(in the rows, 128 means zero)
A single turn carries every row of the set below to another of its rows. Some are shown first; where does it send the rows asked next?
K615: [147 119 148 102 136 145 142 137 159 124 113 138 134]
K708: [136 134 115 159 134 146 140 120 136  97 163 139 148]
K817: [161 107 129 121 144 149 141 151 129 111 107 138 128]
K474: [156 110 126 129 153 129 142 161 136 114 103 135 138]
K816: [ 96 114 145 154 163 135 128 163 119 141 152  91 133]
K74: [142 119 143 110 143 126 145 148 164 127 110 135 142]
K393: [119 128 145 126 119 128 114 123 146 127 108  86 120]
K979: [138 135 126 149 151 133 125 148 112 173 158 146 120]
K421: [123 122 128 145 127 114 116 140 133 122 101  82 126]
K439: [ 87 118 155 146 160 133 130 154 133 145 154  93 134]
K85: [104 111 151 144 155 164 125 149 107 134 159  97 118]
K44: [ 96 116 160 133 151 161 125 141 122 140 163  97 122]
K352: [127 140 120 152 134 126 142 122 156 105 164 136 156]
K562: [134 136 127 148 151 125 127 148 120 177 158 144 123]
K558: [147 114 133 122 149 119 145 160 155 122 104 133 145]
K932: [132 141 135 137 145 131 126 139 127 180 162 145 122]
K829: [127 140 124 147 131 137 142 114 152 105 165 139 152]
K229: [133 138 121 148 132 148 138 115 143 101 167 138 149]
K374: [103 109 146 155 161 152 125 159 106 133 154  94 125]
K786: [129 135 114 161 139 124 142 126 147 104 162 135 158]
K843: [155 114 138 108 138 157 138 139 141 114 114 139 126]
K311: [136 135 110 163 138 133 140 127 139  98 162 136 152]
K856: [ 88 121 162 133 153 148 128 141 136 146 159  94 131]
K435: [124 125 140 125 117 141 111 119 134 120 109  88 113]
K476: [131 139 132 141 147 124 127 145 126 179 160 143 125]
K540: [138 137 128 144 146 140 125 142 114 172 159 146 116]
K260: [118 127 135 136 123 113 116 130 145 127 104  82 127]
K241: [133 119 126 144 127 127 112 137 122 116 103  84 116]
K385: [132 121 132 136 122 140 112 126 121 116 107  86 110]
K96: [135 139 131 139 144 140 126 139 120 175 163 146 119]

K435 turns into K393
K562 turns into K979
K708 turns into K229
And these:
K856 turns into K439
K474 turns into K817

A single turn carries every row of the set below to another of its rows. Some are shown first; where does it send the rows asked next?
K386: [112 111 140 120 101 129 158 136 138 180 104  92 115 136 146 132  78 131
  99]
K231: [125 119 130 129 140 119 118 112 123 157 137 145 131 178 113 133 115 149
 126]
K763: [108 121 132 125 113 105 117  96 112 159 106 122 153 100 136  90 110 133
 122]
K242: [110 149 131 143 126 106 141 116 122 155  99 160  83 128 156 142  86 107
  86]
K28: [133 139 118 148 125 139 142 121 115 133 132 128 110 117 157  89  72 169
 122]
K257: [124 116 117 148 131 113 122 123 117 167 125 158 118 165 110 128 121 155
 146]
K905: [ 98 114 102 153  71 114 152 124 135 143  82 132 120 128 163 139 112 126
 121]
K423: [130 143 124 154 146 122 125 125 106 142 112 148  98 174 113 119 116 135
 106]
K868: [102 113 119 136 109 104 137 117 138 186 118 171 112 119 157 154  95 131
 129]
K30: [111 126 135 129 101 126 155 134 131 179  93  94 104 141 153 122  79 130
  90]
K273: [113 107 143 123  92 117 163 132 137 181 102 100 111 129 140 133  80 137
 121]
K682: [115 132 135 130 125 117 118 103 107 145  99 114 141 100 136  88 107 114
  98]
K426: [105 143 137 133 129 174 130 125 129 128 113 121  95 137 169 134 117 121
 127]
K917: [100 123 124 119  78 111 145  98 139 135 100 114 137 152 169 146  95 126
 105]
K738: [104 134 152 117 125 160 134 110 133 125 127 120 106 135 163 144 110 125
 146]
K679: [111 130 124 142 119 116 118 109 104 152  90 124 136  94 134  82 113 119
 104]
K646: [130 135 133 133 149 124 123 114 113 144 127 140 117 184 115 128 109 136
 102]
K758: [133 123 122 142 128 145 145 121 122 134 146 124 125 117 154  99  74 164
 122]
K648: [135 134 119 144 128 145 140 122 120 131 138 123 120 122 158  90  71 165
 113]
K831: [114 115 115 163 125 110 121 125 111 146 108 163 110 157 107 123 129 147
 132]
K458: [110 143 140 118 128 109 132 102 132 160 121 150 106 143 163 153  77 113
  81]
K907: [ 97 149 124 143 120 163 125 128 125 141 102 129  86 137 177 120 121 135
 139]
K612: [118 131 120 159 133 115 119 121 104 127  97 157  99 165 109 120 122 137
 109]
K723: [103 121 132 118 118 107 130 103 142 177 130 158 124 137 165 159  87 128
 108]
K422: [104 128 112 152  79 115 157 122 127 124  78 124 110 131 160 140 105 109
 101]
K985: [ 95 112 109 135  70 110 145 110 142 149  97 126 137 140 168 145 105 134
 123]
K463: [135 122 123 146 122 138 147 120 121 132 142 127 123 110 150 100  73 168
 133]
K356: [111 128 132 136  94 117 158 136 125 180  81  99  91 135 150 115  80 140
 105]
K748: [126 133 114 162 135 115 127 130 108 155 108 160  97 160 109 119 122 145
 132]
K111: [108 124 123 138 113 110 118 107 109 163  94 126 141  94 138  86 114 132
 119]
K239: [103 133 124 131  83 114 150 106 131 118  89 113 120 146 163 141  95 112
  91]
K343: [106 133 117 153 114 103 144 126 125 170  97 172  85 112 153 145  95 119
 114]
K240: [ 98 137 149 119 113 142 131 105 130 135 120 130 102 137 165 137 111 144
 169]
K189: [111 118 136 132  87 110 166 134 131 182  88 105  97 128 140 122  80 144
 124]
K210: [113 106 122 143 124 112 111 117 121 150 124 157 134 169 111 133 124 152
 134]
K605: [121 134 130 139 138 118 112 111 109 128 111 145 116 182 116 122 115 134
  92]
K556: [133 132 121 150 121 133 149 119 119 130 133 130 112 114 151  92  73 168
 133]
K301: [111 127 141 120 120 113 117  95 113 148 108 114 153 103 134  94 103 122
 108]
K245: [115 116 131 129 135 118 108 108 120 140 127 147 135 183 116 130 116 144
 111]
K976: [ 94 144 130 134 110 146 128 115 124 148 104 135  90 136 175 124 118 149
 164]

K605 turns into K210
K343 turns into K458
K301 turns into K111
And these:
K905 turns into K239
K646 turns into K257
K426 turns into K240
K463 turns into K28
K356 turns into K386

